128 stands for zero in the data rows.
In each game, the first row plays the second. By how much does the first row win? 10 means about a draw, 20 a big win and 0 a big loss. Wins can go round in a circle. Each row has two weighted sums of its numbers, A and B, taken from their middle values. A row wins by its A times the other's B, less its B times the other's A.
array([127, 113, 117, 142, 160, 143, 139, 153, 151, 136, 111, 140, 142,
       091, 090, 093, 163, 173])
array([138, 113, 114, 123, 134, 128, 140, 145, 144, 135, 122, 131, 134,
       128, 132, 147, 134, 128]) 5
array([165, 122, 117, 096, 090, 131, 158, 158, 142, 097, 139, 118, 128,
       168, 161, 186, 116, 103])
array([169, 097, 085, 069, 094, 148, 171, 158, 161, 127, 151, 120, 127,
       186, 185, 194, 129, 101]) 8
array([121, 143, 131, 131, 124, 114, 114, 110, 114, 127, 131, 122, 118,
       138, 139, 132, 111, 108])
array([117, 132, 131, 128, 128, 118, 107, 112, 113, 138, 136, 125, 121,
       133, 130, 123, 114, 115]) 10
array([116, 148, 144, 141, 134, 123, 121, 116, 115, 123, 128, 130, 132,
       117, 120, 113, 119, 129])
array([109, 148, 147, 142, 119, 098, 080, 092, 092, 123, 137, 121, 115,
       141, 145, 119, 084, 109]) 12
array([126, 122, 120, 122, 137, 127, 118, 124, 130, 141, 127, 128, 120,
       132, 135, 131, 126, 124])
array([117, 142, 139, 139, 128, 112, 092, 100, 105, 133, 136, 121, 116,
       139, 142, 132, 100, 109]) 10
array([072, 122, 121, 160, 197, 122, 082, 065, 102, 200, 126, 135, 125,
       097, 105, 071, 135, 121])
array([142, 114, 122, 144, 139, 130, 145, 160, 150, 119, 102, 137, 152,
       107, 113, 118, 139, 159]) 3
array([075, 186, 207, 221, 164, 117, 088, 103, 085, 113, 095, 141, 140,
       023, 018, 023, 144, 191])
array([124, 118, 129, 151, 147, 143, 144, 143, 141, 130, 109, 135, 147,
       096, 098, 109, 153, 163]) 19
array([132, 136, 139, 129, 118, 111, 106, 123, 118, 117, 128, 127, 135,
       137, 140, 127, 114, 119])
array([111, 143, 140, 139, 132, 114, 105, 098, 107, 138, 129, 123, 124,
       128, 135, 120, 108, 125]) 12
array([120, 187, 193, 147, 079, 078, 093, 094, 069, 067, 144, 113, 108,
       143, 142, 141, 072, 097])
array([096, 167, 174, 166, 128, 090, 088, 082, 076, 118, 133, 122, 126,
       118, 116, 095, 094, 111]) 12
array([137, 122, 131, 127, 123, 140, 141, 146, 137, 117, 126, 131, 135,
       122, 114, 122, 138, 137])
array([091, 173, 177, 175, 137, 098, 077, 086, 081, 123, 127, 126, 118,
       098, 099, 081, 103, 132]) 14
array([131, 155, 160, 129, 099, 117, 121, 124, 110, 087, 133, 119, 117,
       130, 124, 131, 103, 125])
array([109, 116, 118, 130, 142, 120, 107, 100, 115, 161, 131, 127, 122,
       138, 149, 125, 117, 101]) 10
array([139, 137, 122, 094, 079, 112, 107, 110, 114, 113, 159, 114, 104,
       188, 184, 183, 093, 082])
array([142, 138, 122, 100, 096, 115, 131, 118, 117, 118, 154, 118, 117,
       177, 184, 165, 094, 087]) 16
array([133, 126, 129, 133, 127, 140, 132, 139, 139, 123, 118, 133, 136,
       111, 110, 116, 145, 151])
array([180, 078, 065, 047, 086, 158, 189, 171, 178, 122, 155, 122, 119,
       203, 197, 213, 131, 092]) 11
array([131, 094, 082, 100, 143, 134, 102, 117, 143, 172, 136, 125, 128,
       162, 176, 150, 123, 093])
array([100, 124, 135, 159, 174, 130, 102, 109, 118, 154, 111, 134, 138,
       095, 096, 088, 145, 146]) 4
array([104, 101, 115, 167, 206, 194, 181, 168, 177, 174, 078, 162, 150,
       016, 010, 036, 225, 239])
array([153, 138, 129, 101, 081, 100, 113, 131, 117, 102, 145, 116, 119,
       178, 182, 183, 093, 090]) 15
array([151, 089, 097, 132, 154, 160, 163, 183, 180, 142, 098, 147, 157,
       095, 092, 118, 180, 184])
array([098, 153, 152, 142, 127, 098, 068, 070, 081, 138, 146, 118, 108,
       142, 148, 123, 089, 085]) 10
array([103, 125, 123, 131, 152, 123, 111, 090, 112, 160, 136, 125, 125,
       132, 136, 117, 118, 111])
array([109, 095, 093, 134, 182, 154, 123, 119, 148, 190, 120, 139, 139,
       108, 113, 102, 159, 140]) 13
array([127, 129, 131, 131, 132, 122, 126, 133, 129, 124, 123, 129, 129,
       119, 117, 123, 135, 130])
array([107, 136, 141, 146, 132, 111, 107, 103, 104, 136, 132, 127, 124,
       125, 133, 117, 109, 122]) 12
array([137, 080, 073, 103, 172, 167, 151, 151, 170, 173, 124, 137, 130,
       128, 128, 126, 172, 144])
array([120, 168, 171, 153, 103, 098, 101, 110, 091, 096, 129, 120, 125,
       125, 125, 122, 098, 113]) 9
array([111, 108, 112, 143, 160, 141, 130, 124, 138, 166, 112, 135, 135,
       103, 112, 103, 152, 140])
array([124, 104, 098, 121, 164, 148, 136, 137, 150, 164, 120, 135, 138,
       119, 118, 120, 154, 137]) 14
array([131, 115, 122, 136, 152, 123, 125, 138, 136, 140, 114, 136, 147,
       120, 120, 117, 138, 138])
array([132, 088, 091, 119, 158, 146, 124, 143, 160, 162, 117, 135, 138,
       120, 123, 125, 156, 147]) 6
array([150, 152, 153, 124, 083, 108, 151, 140, 119, 079, 134, 119, 121,
       147, 142, 157, 109, 116])
array([088, 123, 116, 137, 163, 115, 081, 072, 104, 182, 135, 129, 113,
       132, 145, 095, 116, 100]) 14
array([112, 099, 080, 109, 167, 135, 103, 097, 135, 199, 136, 128, 116,
       151, 161, 125, 127, 101])
array([148, 117, 119, 112, 119, 154, 197, 172, 159, 112, 120, 133, 130,
       112, 108, 138, 163, 155]) 9
array([094, 103, 096, 122, 170, 128, 096, 081, 116, 198, 139, 130, 115,
       141, 146, 119, 120, 100])
array([139, 150, 148, 119, 079, 118, 141, 129, 110, 086, 143, 117, 117,
       153, 140, 159, 098, 108]) 13
array([105, 125, 133, 159, 172, 149, 131, 130, 135, 150, 114, 139, 135,
       075, 073, 075, 166, 159])
array([128, 156, 153, 138, 098, 109, 111, 114, 105, 106, 132, 123, 125,
       136, 135, 126, 106, 126]) 12
array([139, 142, 129, 090, 075, 112, 117, 114, 108, 103, 169, 110, 108,
       189, 184, 175, 083, 078])
array([098, 117, 110, 126, 167, 131, 110, 094, 119, 183, 132, 129, 124,
       126, 137, 106, 134, 114]) 10
array([125, 142, 141, 134, 120, 117, 119, 117, 116, 118, 135, 125, 126,
       131, 133, 129, 113, 117])
array([116, 120, 118, 129, 144, 134, 121, 118, 127, 149, 132, 131, 122,
       126, 131, 126, 128, 129]) 11
array([111, 133, 138, 153, 147, 134, 124, 128, 126, 138, 111, 137, 131,
       092, 091, 086, 148, 149])
array([087, 151, 167, 179, 169, 121, 086, 100, 103, 136, 114, 135, 131,
       067, 073, 065, 141, 159]) 14
array([155, 081, 073, 085, 138, 161, 166, 159, 177, 154, 127, 134, 137,
       147, 141, 153, 156, 136])
array([112, 117, 113, 131, 160, 137, 116, 114, 132, 165, 124, 133, 127,
       118, 124, 110, 141, 131]) 9
array([095, 135, 122, 116, 131, 122, 092, 068, 095, 165, 162, 120, 098,
       155, 153, 125, 103, 082])
array([143, 139, 131, 098, 091, 110, 116, 111, 110, 112, 159, 114, 114,
       181, 181, 175, 091, 080]) 14
array([157, 104, 103, 093, 095, 141, 148, 149, 149, 123, 141, 123, 131,
       164, 164, 173, 124, 119])
array([134, 120, 112, 108, 126, 137, 136, 131, 137, 137, 141, 125, 113,
       147, 145, 146, 132, 119]) 11
array([131, 134, 129, 123, 119, 119, 127, 124, 125, 121, 135, 124, 132,
       138, 129, 126, 117, 116])
array([130, 143, 133, 123, 124, 121, 105, 120, 118, 110, 136, 123, 121,
       142, 140, 147, 112, 115]) 6
array([113, 126, 142, 159, 155, 128, 126, 126, 124, 131, 112, 135, 134,
       092, 093, 100, 141, 159])
array([165, 118, 109, 087, 084, 145, 188, 161, 151, 096, 141, 125, 114,
       168, 156, 175, 122, 116]) 1
array([161, 095, 091, 103, 127, 168, 177, 186, 182, 130, 121, 136, 140,
       123, 121, 137, 169, 163])
array([150, 081, 085, 116, 157, 161, 155, 172, 178, 153, 105, 142, 144,
       115, 119, 131, 171, 158]) 8
array([140, 121, 108, 094, 101, 126, 120, 123, 129, 129, 152, 120, 119,
       175, 170, 173, 110, 093])
array([128, 116, 107, 117, 139, 131, 123, 126, 136, 147, 128, 129, 119,
       137, 147, 137, 134, 121]) 14
array([115, 164, 180, 170, 126, 114, 126, 128, 107, 097, 108, 133, 141,
       078, 074, 080, 128, 163])
array([197, 049, 038, 048, 103, 178, 209, 208, 215, 138, 127, 131, 134,
       180, 183, 202, 168, 133]) 6
array([135, 134, 133, 118, 114, 123, 133, 132, 126, 114, 134, 127, 134,
       140, 135, 133, 119, 115])
array([099, 132, 129, 141, 152, 121, 109, 092, 107, 156, 134, 128, 115,
       123, 128, 104, 122, 113]) 17
array([097, 160, 160, 155, 137, 100, 083, 078, 086, 127, 131, 121, 125,
       123, 128, 105, 100, 114])
array([123, 131, 137, 139, 137, 128, 128, 124, 124, 132, 125, 132, 127,
       117, 119, 112, 127, 132]) 5
array([122, 062, 059, 106, 191, 161, 138, 126, 170, 212, 124, 138, 131,
       129, 137, 127, 167, 134])
array([122, 146, 140, 128, 123, 112, 105, 106, 107, 127, 142, 120, 121,
       143, 142, 131, 101, 108]) 10
array([152, 111, 104, 096, 108, 126, 130, 143, 144, 126, 139, 125, 135,
       164, 164, 172, 122, 112])
array([104, 131, 136, 154, 166, 147, 134, 128, 134, 144, 111, 142, 133,
       073, 068, 072, 165, 176]) 9
array([089, 151, 163, 160, 145, 109, 090, 089, 092, 142, 125, 129, 131,
       097, 093, 079, 121, 137])
array([110, 187, 186, 157, 101, 086, 100, 093, 073, 087, 133, 116, 127,
       124, 120, 120, 088, 115]) 17
array([159, 096, 095, 092, 119, 145, 155, 163, 164, 129, 128, 130, 132,
       149, 156, 160, 144, 134])
array([112, 140, 145, 146, 133, 121, 101, 110, 112, 131, 125, 129, 121,
       116, 117, 104, 122, 131]) 13
array([123, 121, 125, 149, 153, 141, 131, 139, 144, 139, 105, 138, 133,
       090, 094, 101, 157, 162])
array([144, 138, 144, 125, 108, 136, 165, 154, 134, 092, 125, 129, 128,
       122, 114, 143, 133, 148]) 10
array([106, 157, 161, 148, 126, 094, 098, 090, 087, 117, 133, 121, 117,
       129, 131, 118, 102, 105])
array([176, 079, 086, 123, 143, 173, 212, 225, 210, 123, 083, 152, 168,
       091, 090, 137, 201, 198]) 9
array([117, 103, 097, 129, 168, 151, 128, 131, 151, 174, 119, 139, 142,
       108, 116, 110, 160, 143])
array([095, 114, 122, 154, 173, 131, 094, 100, 122, 175, 116, 137, 135,
       096, 100, 089, 142, 142]) 5
array([117, 132, 131, 130, 125, 115, 106, 108, 111, 139, 132, 123, 123,
       140, 148, 126, 114, 104])
array([090, 090, 078, 110, 190, 134, 102, 082, 127, 221, 141, 131, 119,
       141, 157, 108, 130, 098]) 11
array([080, 157, 173, 189, 159, 113, 074, 095, 094, 139, 106, 135, 127,
       061, 069, 053, 137, 156])
array([172, 099, 085, 069, 094, 151, 176, 166, 167, 108, 141, 122, 127,
       180, 171, 192, 129, 113]) 10
array([110, 176, 183, 166, 114, 093, 087, 101, 084, 091, 127, 124, 126,
       109, 111, 111, 100, 120])
array([145, 146, 149, 132, 105, 123, 152, 149, 127, 091, 122, 128, 144,
       123, 119, 128, 122, 135]) 13
array([113, 122, 108, 123, 150, 130, 117, 106, 124, 166, 136, 129, 128,
       137, 148, 124, 127, 108])
array([126, 165, 176, 153, 107, 106, 112, 121, 100, 084, 125, 125, 131,
       115, 108, 122, 113, 128]) 10
array([114, 149, 156, 162, 139, 124, 123, 124, 116, 116, 111, 133, 133,
       088, 084, 093, 134, 161])
array([153, 107, 114, 122, 133, 154, 180, 182, 169, 110, 111, 139, 150,
       108, 099, 131, 172, 169]) 8
array([113, 107, 107, 130, 167, 125, 112, 117, 134, 167, 122, 131, 129,
       120, 132, 112, 139, 129])
array([101, 114, 114, 138, 164, 132, 085, 097, 121, 171, 131, 131, 121,
       124, 132, 097, 133, 110]) 9
array([110, 155, 158, 151, 130, 118, 109, 114, 106, 119, 122, 129, 131,
       107, 100, 099, 122, 137])
array([102, 212, 229, 195, 096, 070, 077, 088, 054, 052, 118, 120, 125,
       094, 090, 090, 074, 130]) 9
array([135, 097, 096, 109, 138, 146, 124, 140, 152, 151, 128, 132, 136,
       136, 141, 143, 153, 128])
array([068, 146, 179, 223, 218, 153, 120, 122, 119, 145, 073, 153, 145,
       000, 000, 000, 198, 226]) 9
array([138, 130, 124, 108, 114, 115, 124, 121, 121, 126, 142, 117, 122,
       163, 170, 159, 102, 098])
array([084, 150, 161, 177, 163, 102, 060, 081, 088, 158, 118, 129, 122,
       092, 100, 072, 112, 139]) 6
array([122, 173, 167, 116, 070, 096, 105, 083, 074, 085, 164, 106, 095,
       180, 178, 160, 061, 068])
array([117, 110, 110, 136, 159, 133, 105, 119, 134, 160, 126, 134, 140,
       119, 129, 122, 135, 132]) 11
array([152, 143, 153, 126, 098, 118, 149, 147, 126, 081, 126, 121, 136,
       137, 133, 157, 111, 136])
array([135, 137, 141, 134, 120, 125, 134, 135, 124, 109, 122, 126, 140,
       123, 123, 129, 124, 132]) 12
array([129, 131, 138, 144, 136, 126, 134, 141, 131, 124, 114, 131, 137,
       107, 105, 114, 137, 147])
array([154, 112, 110, 101, 115, 138, 143, 153, 151, 119, 126, 128, 130,
       146, 141, 155, 133, 129]) 11
array([164, 084, 091, 114, 153, 165, 195, 198, 189, 130, 099, 143, 149,
       108, 107, 136, 181, 172])
array([135, 134, 140, 133, 116, 128, 132, 144, 129, 108, 124, 131, 126,
       120, 112, 131, 129, 139]) 9
array([125, 126, 134, 136, 135, 124, 133, 124, 128, 139, 129, 130, 132,
       119, 119, 122, 135, 141])
array([152, 125, 111, 080, 082, 121, 139, 125, 125, 109, 158, 113, 102,
       197, 187, 192, 099, 078]) 15
array([177, 091, 076, 070, 089, 154, 187, 172, 174, 124, 145, 124, 128,
       183, 181, 194, 138, 108])
array([119, 172, 184, 165, 104, 094, 105, 115, 091, 080, 125, 121, 126,
       110, 107, 113, 104, 141]) 10
array([139, 122, 122, 128, 132, 128, 144, 136, 134, 125, 131, 127, 130,
       138, 136, 136, 122, 123])
array([113, 102, 098, 122, 161, 141, 134, 113, 139, 177, 131, 133, 130,
       125, 132, 115, 141, 134]) 17
array([140, 113, 116, 124, 133, 147, 158, 152, 149, 131, 123, 133, 135,
       116, 110, 127, 152, 146])
array([072, 166, 180, 194, 181, 110, 088, 084, 087, 143, 101, 137, 136,
       055, 047, 045, 133, 160]) 7
array([139, 108, 098, 116, 130, 146, 154, 151, 156, 143, 122, 134, 139,
       127, 129, 117, 158, 136])
array([139, 168, 171, 144, 091, 102, 122, 132, 103, 071, 130, 121, 118,
       129, 134, 145, 094, 133]) 15
array([125, 137, 145, 130, 116, 124, 129, 127, 116, 109, 132, 127, 122,
       130, 121, 126, 118, 132])
array([149, 101, 103, 102, 127, 143, 152, 150, 155, 131, 131, 130, 129,
       141, 140, 150, 140, 132]) 10
array([167, 099, 080, 069, 096, 150, 160, 160, 165, 122, 147, 125, 124,
       182, 183, 195, 132, 101])
array([114, 118, 120, 137, 149, 129, 124, 119, 130, 161, 119, 133, 132,
       116, 123, 110, 131, 128]) 9
array([151, 119, 124, 107, 102, 152, 178, 165, 151, 104, 127, 131, 124,
       127, 115, 146, 146, 150])
array([142, 146, 134, 095, 067, 100, 111, 103, 099, 099, 175, 105, 099,
       203, 205, 189, 067, 060]) 8
array([113, 103, 101, 116, 156, 138, 111, 110, 132, 169, 136, 129, 121,
       138, 142, 124, 131, 114])
array([098, 153, 134, 098, 099, 117, 093, 062, 083, 137, 181, 109, 086,
       183, 178, 153, 077, 057]) 10
array([162, 116, 109, 085, 077, 133, 163, 152, 144, 095, 146, 118, 104,
       182, 172, 184, 113, 102])
array([115, 148, 158, 149, 113, 102, 092, 103, 095, 106, 133, 124, 129,
       128, 131, 122, 099, 107]) 5
array([150, 141, 122, 072, 059, 120, 138, 115, 113, 095, 175, 107, 092,
       211, 199, 200, 084, 071])
array([090, 105, 098, 135, 176, 138, 096, 085, 126, 205, 131, 132, 113,
       120, 130, 102, 140, 109]) 9
array([157, 102, 099, 095, 110, 148, 173, 165, 161, 118, 130, 129, 134,
       149, 148, 166, 139, 128])
array([171, 104, 102, 090, 103, 141, 166, 173, 162, 107, 130, 126, 139,
       162, 157, 178, 136, 129]) 9
array([131, 183, 178, 130, 059, 057, 074, 079, 060, 074, 161, 100, 100,
       192, 196, 175, 031, 048])
array([148, 086, 082, 116, 147, 148, 142, 167, 175, 155, 112, 139, 149,
       120, 127, 129, 169, 152]) 9
array([100, 139, 140, 150, 155, 128, 103, 098, 110, 152, 125, 133, 120,
       108, 106, 096, 133, 141])
array([098, 190, 193, 163, 109, 079, 068, 074, 064, 094, 143, 114, 115,
       123, 128, 104, 078, 103]) 6
array([147, 096, 104, 129, 143, 165, 186, 187, 176, 131, 103, 142, 151,
       096, 093, 125, 183, 184])
array([134, 105, 097, 103, 135, 139, 127, 125, 142, 153, 140, 125, 116,
       150, 152, 147, 136, 123]) 10
array([127, 108, 115, 147, 159, 139, 132, 149, 152, 154, 100, 140, 151,
       093, 102, 098, 157, 150])
array([150, 106, 110, 108, 111, 135, 142, 153, 150, 120, 130, 128, 131,
       145, 138, 148, 133, 120]) 10
array([171, 083, 081, 091, 120, 163, 202, 191, 190, 130, 119, 132, 142,
       140, 140, 167, 168, 144])
array([138, 144, 135, 100, 086, 110, 117, 115, 107, 105, 159, 113, 110,
       179, 175, 172, 084, 083]) 11
array([153, 116, 114, 101, 103, 151, 175, 158, 153, 106, 135, 129, 122,
       143, 135, 153, 145, 137])
array([107, 192, 195, 173, 110, 088, 083, 090, 074, 089, 126, 122, 126,
       109, 116, 105, 093, 117]) 9
array([178, 087, 075, 063, 097, 159, 188, 181, 181, 119, 140, 126, 130,
       181, 174, 201, 141, 115])
array([116, 150, 152, 143, 113, 107, 113, 103, 101, 112, 138, 122, 125,
       132, 135, 119, 106, 113]) 15
array([171, 086, 088, 094, 128, 168, 180, 195, 187, 124, 117, 137, 145,
       133, 126, 161, 170, 148])
array([118, 154, 163, 152, 123, 104, 098, 115, 100, 108, 125, 127, 127,
       117, 118, 117, 102, 122]) 15
array([114, 141, 144, 134, 124, 107, 091, 095, 099, 130, 138, 122, 112,
       139, 142, 124, 095, 108])
array([136, 191, 210, 180, 081, 096, 116, 143, 092, 041, 114, 125, 133,
       098, 091, 120, 103, 157]) 9
array([136, 141, 140, 116, 102, 123, 127, 126, 119, 104, 138, 121, 113,
       145, 142, 155, 120, 117])
array([117, 171, 162, 132, 095, 079, 079, 076, 072, 103, 150, 110, 101,
       170, 176, 149, 060, 072]) 12
array([134, 136, 135, 113, 093, 120, 139, 124, 117, 109, 139, 122, 126,
       149, 142, 146, 107, 111])
array([092, 080, 088, 150, 214, 177, 142, 130, 163, 202, 098, 149, 149,
       061, 062, 058, 198, 185]) 9
array([168, 085, 091, 107, 133, 162, 200, 200, 189, 127, 104, 142, 156,
       112, 110, 151, 186, 169])
array([099, 127, 127, 138, 155, 126, 094, 100, 116, 160, 129, 131, 124,
       115, 119, 100, 129, 126]) 9
array([119, 121, 141, 165, 166, 153, 141, 152, 146, 130, 095, 146, 142,
       061, 052, 076, 169, 188])
array([145, 146, 142, 098, 066, 110, 135, 115, 105, 088, 158, 109, 113,
       184, 175, 176, 077, 078]) 12
array([136, 147, 146, 120, 096, 109, 110, 122, 111, 097, 144, 117, 117,
       153, 150, 149, 100, 106])
array([113, 164, 165, 138, 086, 097, 088, 081, 081, 099, 154, 113, 112,
       155, 153, 131, 081, 090]) 13
array([176, 102, 105, 093, 094, 149, 195, 186, 171, 098, 125, 131, 140,
       145, 135, 166, 146, 142])
array([135, 088, 079, 116, 168, 154, 150, 150, 169, 170, 116, 140, 146,
       118, 126, 128, 162, 145]) 9
array([095, 114, 120, 157, 184, 137, 107, 109, 128, 172, 108, 140, 133,
       083, 090, 075, 148, 150])
array([131, 133, 129, 132, 134, 128, 120, 136, 133, 120, 120, 128, 128,
       123, 129, 127, 130, 139]) 7
array([110, 207, 210, 174, 090, 067, 074, 090, 056, 065, 135, 113, 123,
       123, 132, 112, 067, 103])
array([157, 111, 119, 115, 105, 143, 153, 170, 156, 108, 119, 132, 143,
       128, 126, 147, 143, 148]) 6
array([116, 159, 159, 140, 112, 086, 092, 085, 083, 117, 143, 118, 120,
       154, 159, 137, 074, 087])
array([127, 082, 078, 118, 176, 156, 137, 143, 163, 184, 119, 138, 132,
       120, 124, 120, 166, 148]) 11
array([123, 127, 122, 120, 124, 127, 118, 113, 122, 141, 136, 126, 118,
       143, 149, 132, 120, 107])
array([120, 140, 150, 148, 144, 117, 118, 122, 113, 122, 118, 127, 133,
       112, 116, 112, 119, 134]) 11
array([118, 118, 106, 116, 140, 141, 129, 114, 130, 159, 136, 125, 123,
       138, 135, 127, 131, 119])
array([134, 133, 128, 108, 096, 120, 139, 120, 119, 116, 146, 116, 119,
       159, 160, 147, 108, 109]) 2
array([133, 161, 151, 121, 082, 092, 103, 102, 094, 095, 149, 113, 106,
       169, 170, 158, 077, 087])
array([141, 094, 101, 127, 150, 150, 164, 162, 167, 149, 110, 140, 146,
       107, 110, 122, 167, 155]) 10
array([099, 132, 128, 112, 128, 120, 092, 074, 094, 151, 155, 117, 092,
       157, 154, 131, 096, 084])
array([168, 085, 088, 105, 127, 167, 200, 202, 192, 127, 111, 141, 149,
       118, 111, 149, 178, 164]) 10
array([145, 119, 125, 140, 144, 143, 168, 176, 162, 120, 097, 143, 148,
       090, 095, 108, 173, 172])
array([102, 120, 126, 156, 172, 142, 130, 117, 132, 168, 112, 139, 142,
       080, 078, 077, 156, 153]) 19
array([144, 143, 130, 093, 071, 119, 131, 119, 113, 098, 162, 112, 111,
       186, 180, 178, 093, 086])
array([125, 170, 181, 152, 098, 099, 114, 129, 101, 084, 124, 124, 124,
       115, 106, 119, 107, 137]) 12
array([127, 103, 096, 116, 150, 139, 127, 126, 143, 162, 128, 131, 127,
       139, 149, 136, 137, 115])
array([124, 148, 155, 148, 137, 120, 134, 140, 120, 108, 115, 134, 139,
       099, 101, 103, 130, 157]) 14
array([118, 157, 159, 150, 119, 118, 112, 118, 107, 107, 123, 126, 127,
       105, 099, 106, 120, 132])
array([127, 142, 138, 128, 108, 115, 109, 117, 115, 117, 139, 124, 125,
       139, 136, 140, 113, 117]) 11
array([142, 156, 151, 103, 059, 123, 143, 120, 102, 081, 166, 112, 101,
       178, 160, 167, 088, 091])
array([143, 137, 137, 124, 103, 124, 149, 145, 131, 101, 128, 124, 137,
       133, 127, 153, 125, 131]) 13
array([177, 097, 090, 093, 112, 154, 186, 192, 181, 113, 123, 131, 143,
       145, 141, 164, 161, 154])
array([151, 121, 122, 114, 109, 132, 164, 153, 142, 113, 130, 128, 127,
       141, 138, 160, 135, 126]) 8
array([142, 118, 113, 114, 124, 141, 148, 147, 148, 131, 127, 130, 129,
       134, 134, 145, 131, 140])
array([120, 090, 081, 102, 155, 143, 122, 113, 143, 183, 135, 130, 122,
       147, 160, 131, 138, 111]) 9
array([112, 118, 119, 139, 152, 135, 104, 116, 128, 158, 120, 132, 136,
       115, 118, 107, 137, 136])
array([144, 104, 110, 123, 139, 156, 169, 163, 166, 124, 114, 140, 137,
       107, 102, 116, 166, 154]) 8
array([135, 133, 125, 104, 114, 115, 121, 121, 120, 119, 146, 119, 126,
       158, 157, 156, 109, 104])
array([145, 123, 110, 086, 092, 126, 141, 122, 124, 119, 164, 117, 110,
       192, 191, 190, 098, 073]) 15
array([118, 139, 141, 145, 133, 123, 118, 119, 117, 124, 128, 129, 125,
       115, 116, 102, 128, 134])
array([134, 117, 117, 114, 118, 135, 136, 132, 133, 129, 134, 125, 128,
       144, 141, 148, 127, 118]) 10
array([122, 124, 136, 145, 144, 133, 135, 140, 137, 132, 113, 137, 132,
       093, 094, 105, 149, 156])
array([084, 147, 139, 135, 154, 111, 074, 058, 080, 159, 151, 120, 097,
       140, 142, 113, 098, 092]) 12
array([116, 157, 159, 156, 129, 105, 095, 114, 103, 115, 121, 124, 131,
       110, 112, 112, 115, 135])
array([115, 137, 134, 135, 139, 127, 129, 114, 121, 131, 129, 127, 122,
       121, 112, 117, 128, 131]) 6
array([133, 096, 103, 123, 160, 153, 153, 159, 163, 149, 110, 139, 146,
       103, 102, 106, 170, 154])
array([108, 154, 156, 142, 126, 093, 084, 080, 084, 119, 140, 119, 117,
       144, 152, 133, 087, 096]) 9
array([116, 137, 128, 120, 120, 120, 109, 096, 108, 137, 150, 119, 109,
       150, 152, 128, 100, 098])
array([147, 110, 113, 124, 126, 142, 149, 163, 156, 128, 113, 134, 145,
       118, 116, 135, 155, 157]) 15
array([115, 116, 112, 133, 162, 131, 124, 122, 136, 161, 119, 133, 143,
       116, 122, 113, 147, 138])
array([151, 107, 099, 099, 126, 139, 159, 149, 155, 129, 131, 130, 130,
       150, 152, 161, 140, 121]) 14
array([163, 087, 078, 085, 128, 182, 214, 196, 194, 134, 117, 139, 138,
       121, 107, 145, 189, 165])
array([186, 054, 052, 084, 143, 183, 232, 225, 225, 144, 097, 147, 161,
       120, 118, 159, 207, 179]) 10
array([114, 166, 158, 141, 114, 118, 103, 104, 101, 117, 134, 123, 124,
       126, 114, 116, 109, 111])
array([127, 150, 147, 126, 096, 096, 099, 102, 097, 111, 139, 118, 114,
       157, 158, 149, 085, 088]) 12
array([141, 140, 146, 133, 109, 122, 134, 137, 127, 105, 123, 127, 129,
       126, 127, 135, 120, 129])
array([156, 128, 134, 116, 090, 126, 149, 153, 139, 095, 123, 124, 132,
       140, 138, 149, 126, 136]) 10
array([117, 154, 161, 141, 098, 093, 094, 099, 087, 109, 142, 115, 120,
       146, 157, 134, 088, 084])
array([124, 152, 154, 132, 107, 103, 097, 108, 099, 107, 138, 118, 122,
       142, 144, 132, 098, 107]) 9
array([117, 115, 106, 116, 142, 134, 130, 118, 131, 161, 137, 124, 121,
       136, 137, 126, 132, 118])
array([144, 085, 078, 095, 142, 152, 172, 148, 162, 162, 127, 132, 134,
       149, 157, 158, 148, 122]) 12
array([172, 062, 073, 111, 158, 173, 205, 216, 211, 144, 089, 146, 171,
       102, 102, 143, 201, 193])
array([103, 144, 143, 145, 147, 115, 101, 093, 102, 143, 130, 127, 116,
       120, 124, 104, 109, 106]) 10
array([134, 124, 135, 143, 123, 122, 139, 147, 138, 123, 115, 131, 134,
       109, 111, 118, 141, 149])
array([126, 162, 160, 143, 102, 103, 102, 113, 098, 104, 130, 119, 114,
       132, 138, 128, 096, 107]) 9
